128 stands for zero in the data rows.
What is the hidden score of each row? Scores go from 0 to 30, and 15 is about the middle. The score is a weighted sum of the row's numbers plus the product of two more (or one squared), each taken from its middle value.
[132 153 136 140 122 103 114 150 103 171 144 177 156 106 196 104] 14
[110 110 129 149 141 125 110 146 138 121 105 157 106 126 159 123] 15
[115 134 117 161  66  99 103  84 100 115  94 112 116 122 137 112] 11
[114 147 128 126 137 139 148 122 122 142 162 105 152 152 122 129] 18
[151 106 151 129 107 151 134 123 155 102  97 118 112 127 104 141] 20
[112 103 142 104 169 165 162 150 168 133 133 121 118 125 100 164] 23
[125 107  94 120 154  96 121 122 123 148 142 156 127  99 163 111] 16
[100 118 116 131 160 131 144 154 158 142 151 134 118 143 130 136] 18
[149 133 119 109 144 126 148 137 145 156 131 119 129 101 112 102] 17
[109  93 127 129 145 116 102 125 138 102 135 127  85 115 139 174] 4
[119 148 145 133  91 107  87 132 121 117  64 147 128 124 139 105] 14
[142 107 150 149 101  92  83 139 127 118  76 180 116 114 159 146] 10
[ 88  91 121 122 112 102  93 132 147 135 107 156  87 104 131 120] 15
[120 123 133 137 120 132 112 143 140 122 137 142 112 131 142 163] 13
[154  88 124 135 142 137 130 149 143 130 133 160 125 105 119 137] 12
[144 166 114 124 124 119 173 101  87 134 139 115 153 102 127  96] 13
[125 112 144 124 131 114 106 103 133  96 115 109 112 113 119 152] 12
[149 122 124 119 117 115 131 104  94 108 131  94 145 140 107 127] 14
[135 111  92 107 138 105 148 127 122 159 141 134 135  85 116  91] 20
[109 121 129 135 131 117 129 144 115 108 114 147 121 119 137 135] 15
[ 80  96 111  96 154 123 129 142 172 148 139 148  88 105 117 152] 18
[119 132 117 119 142 140 128 177 127 157 144 156 143 124 157 130] 16
[105 119 117  96 164 150 157 170 135 179 153 169 137  86 169 122] 18
[146 118 153 129 114 138 107 145 122 122 129 145 149 118 121 142] 15
[129 153 147 135 131 122 133 102 102 102 128 106 163 136 126 132] 19
[102 130 113 131 135 150 110 145 143 112 119 132  94 128 143 142] 12
[126 146 119 126 148 114 166 103  83 154 177 127 159 123 170 112] 17
[134 161 129 114 138 127 163 131 109 127 145 125 165 100 151 143] 20
[116 136  99 103 144 142 176 111 138 152 158 106 124 122 121 136] 16
[144 107 149 129 116 141  99 143 146 138 130 161 110 132 120 148] 11
[157 120 124 124 112 109 100 125 118  98  91 113 130  98 106 114] 14
[133 167 140 139 106 113 117 146  95 137 131 122 162 136 134  99] 13
[108 128 131 141 127 136 139 134 163  97 101 110  94 158 107 178] 20
[119 107 122 123 149 124 132 118 144 134 111 116 103 121 109 117] 14
[106 119 124 127  98 133  79 148 168 101  96 132 111 137 119 134] 17
[135  93 104 125 149 124 143 140 141 142 139 141 118 109 102 125] 12
[102 164 127 121 143 147 113 158 165 101 118 169 127  95 181 175] 14
[110 122 114 122 136 118 121 135 146 150 134 140 103  95 141 112] 15
[117 130 100 103 174 150 159 133 144 135 157  95 122 171 101 156] 5
[116 101 144 123 145 140 122 147 150 117 136 129  95 112 121 166] 20
[147  92 140 115 157 179 136 150 179 132 124 129 128 116 113 139] 19
[152 138 122 130 117 115 134  85 131  99 111  77 124 174  96 133] 8
[134 109 149 148 118 136 120 107 156 102 101 110 111 160  89 152] 14
[150 131 134 128 130 124 106 147 142 150 114 145 130 141 131 103] 14
[128 149 136 152 114 111 131 100 112 129 131 100 117 128 111 116] 12
[164 144 164 152  84 103 106 124 125  78  95 136 134 160 101 140] 13
[137 126 125 117 113 129 131 117 147 132  88 134 144 100 129 123] 21
[116 120 141 137 142 137 128 127 131 106 135 114 124 152 110 159] 17
[141 133 143 139 130 145 115 129 157 145 122 137 115 157 112 130] 12
[132 118 138 146 109 115  83 137 126 116 109 141  96 123 116 151] 8
[187 136 124 147  86 101 121  86  86 101 116 108 161 147  99 112] 14
[119 126 145 129 116 127 105 131 140 119 115 137 124 154 134 135] 16
[114  68  78  82 187 138 153 136 173 159 152 130  90  99  90 136] 15
[117 105 129 132 133 152 129 127 157 141 137 129  98 119 125 129] 15
[155 106 146 110 112 135 136 122  91 173 121 105 138 144  99  65] 1
[176 123 132 151 120 139 137 148 122 122 131 131 144 114 129 103] 16
[136 179 133 125 145 115 160 108  93 108 138  73 143 158 107 112] 17
[116 114 150 114 158 126 132 152 149 155 154 167 151 108 144 120] 19
[135 160 149 152  94 108  97 145  96 110 109 154 154 115 159 117] 13
[128 118 124 134 139 111 124 121 119 118 141 122 123 126 109 125] 13
[134 124 121 144  97 117 123  93 117 117  97 118 123 129 114 116] 12
[132 179 111 126 119 125 146 120 125 114 139 131 136 121 145 133] 15
[131 177 108 105 170 149 200 136 121 140 173 105 141 122 151 116] 22
[130 127 162 131 127 137 100 129 110 143 137 150 168 141 145 109] 17
[125 135 108 144 120 116 112 127 106 136 133 142 140  99 165 100] 14
[157 129 138 135 190 147 205 109 141 137 161  80 147 191  72 142] 17
[124 161 124 129 125 116 154 107 104 152 148 110 164 151 130  84] 19
[134 146 108 108 121  99 151 139 114 136 143 113 154  87 104  98] 19
[117 127 128 145 138 122 119 142 123 142 129 154 119  82 164 146] 15
[107  99 115 122 167  87 133 131 149 131 139 130 131 102 153 162] 9
[ 86  69 131 115 165 131  99 144 143 160 146 147 110 104 144 159] 12
[ 99 116 162 140 138 135 109 146 147 145 140 170 117 127 155 151] 17
[114 142 126 114 164 147 161 161 127 180 178 157 171 131 144 120] 18
[144 149 132 125 102 107 135 131  86  94 108 119 128 141  91 132] 8
[100 160 126 116 133 143 122 130 127 125 125 127 105 137 123 126] 15
[177 114 153 156 100 113 109 107 119 120 111 137 133 116 119 130] 10
[149 162 147 135  88 120 110 150 109 115 105 154 176 101 161 120] 19
[143 108 114 112 101 116 106 107 125 116 106 129 149 116 111 140] 23
[130  84 131 134 115 127 106  89 174 102  75 116  84 124  92 170] 6
[138 134 115 129 155 135 170 120 114 159 177 102 141 143 129 107] 15
[119 140 119 126 138 126 147 115  94 122 126 113 140 137 128 109] 14
[120 123 142 126 137 145 130 172 134 139 143 144 167 114 151 122] 23
[131 137 130 107 102 104 128 124 121 158 111 129 133  98 130 109] 20
[113 162 144 115 130 142 158 140 139 149 158 139 145 157 124 122] 17
[116 134 127 132 161 120 149 144 123 159 182 138 142 128 159 136] 17
[170 124 135 146  71 119 101  91 120  46  54  71 124 169  86 150] 6
[102 143 105 109 148 135 144 113 108 144 174 108 150 149 144 115] 19
[169 150 153 147  89 112 112 108  89 111 117 114 178 110 126  85] 13
[137 116 106 118 136 119 151 108 113 134 124 120 121 135 119 135] 12
[131 153 127 107 122 152 156 107 138 138 148  93 115 184 106 130] 15
[172 166 121  92 129 146 197 119  80 149 160  70 187 143  95  96] 20
[160 101 136 149 115 123 115 110 135 132 144 139 115 110 133 142] 10
[120 107 118 126 144 124 118 106 130 124 132 113 101  97 120 154] 5
[133 116 115 138 115 109 132 124 126 119 106 122 126 131 132 133] 13
[145 126 143 136 122 123 112 122 138 128 125 130 137 144 107 151] 13
[153 117 154 145  80 134 107 112 103 105 121 130 167 117 110 119] 12
[200  91 134 139  94 110 115 108 113 126 106 136 148 108 120 113] 11
[108 128 116 121 134 135 117 139 140 135 118 140 107 135 135 109] 15
[ 89  92 130 129 158 144  97 156 169 156 136 173  92 124 162 133] 14
[145 118 139 155 133 124 115 153 113 122 130 175 135 101 160 130] 13
[151 112 152 112 108 163 145 107 149 111  96  87 107 160  52 160] 13
[104 143 105  99 197 158 178 156 144 151 181 130 156 144 125 142] 20
[138 129 110 130 152 132 147 121 101 137 168 120 138 127 131 122] 11
[123 130 121 114 132 134 138 112 124 148 144 135 134 112 152 118] 18
[140 113 130 150 105 119 105 150 141  84  91 149 125 102 145 130] 21
[133 139 131 116 105 117 114 129 138 104  84 130 120 131 131 126] 17
[ 88 119 106 134 127 126 104  99 137 125 121 113 112 123 129 131] 14
[138 107 137 142 113 138 105 123 150 110 105 132 110 108 129 118] 16
[126 124 153 116 119 148 121 123 158 138 122 115 131 165 111 136] 19
[121 109 107 118 154 120 133  94 124 148 163 101 131 122 112 141] 11
[123  93 101 104 122 103 110 110 114 139 119 148 120  85 120 109] 26
[130 107 149 161  97 124  82 132 141 115 108 162  97 138 150 148] 12
[138 110 158 156  81 121  60 139 137  74  73 147 109 131 125 149] 14
[129 124 154 131 111 141 100 143 136 119 148 134 141 138 128 150] 18
[121 132 141 162 102 128 115 106 121 124 105 132 105 163 110 146] 7
[109  80 112 132 154 111 132 161 143 119  88 172  80  94 127 164] 11
[155 119 146 134 122 128 122 150 105 135 117 162 126 115 141 132] 8
[137 126 115 112 159 150 162 124 130 133 143 100 120 140 109 138] 12
[103 156 109  99 186 158 173 121 149 183 183  78 120 192 115 112] 14
[140 128 163 153  79 127  93 103 135  86  97 105 122 138 133 163] 16
[128 143 135 132 116 113 104 136 152 111  94 136 115 141 123 117] 16
[142 149 152 153  89 124  96 131 126 119  95 138 133 138 142 123] 13
[109  95 136 141 170 150 152 156 162 143 146 132  99 129 122 155] 26
[112 128 134 139 123 134 115 127 122 153 145 153 135 133 167  95] 14
[151 144 148 141 130 140 124 141 136 116 111 118 142 160 128 125] 17
[140 156 148 132 124 135 150 128 126 133 127 103 148 154 109 119] 17
[123 156 138 127 137 142 148 119 169 112 129 128 123  99 136 172] 19
[147  80 149 133 133 153 122 108 178 112 100 124 104 140  85 159] 13
[162 138 172 158  84  82  70 108 104 102  91 132 123 140 140 124] 10
[147 141 129 138 123 111 137  91 114  94 113  88 120 147  86 141] 11
[123 146 132 137 118 137 132  88 128 116 136  87 124 166 102 138] 13
[126  90 150 118 103 117  93 145 135 143 101 132 109 148 172 131] 14
[134 144 133 135 109 130 124 126 110 154 134 129 140 145 138 105] 13
[107 160 118 126 138 112 153 136 116 160 149 136 154 146 122 103] 15
[152 100 144 124 129 120 131 106 113 127 131 107 140 137  87 157] 13
[108 130 133 130 119 122 118 134 144 114 117 124 109 134 141 139] 18
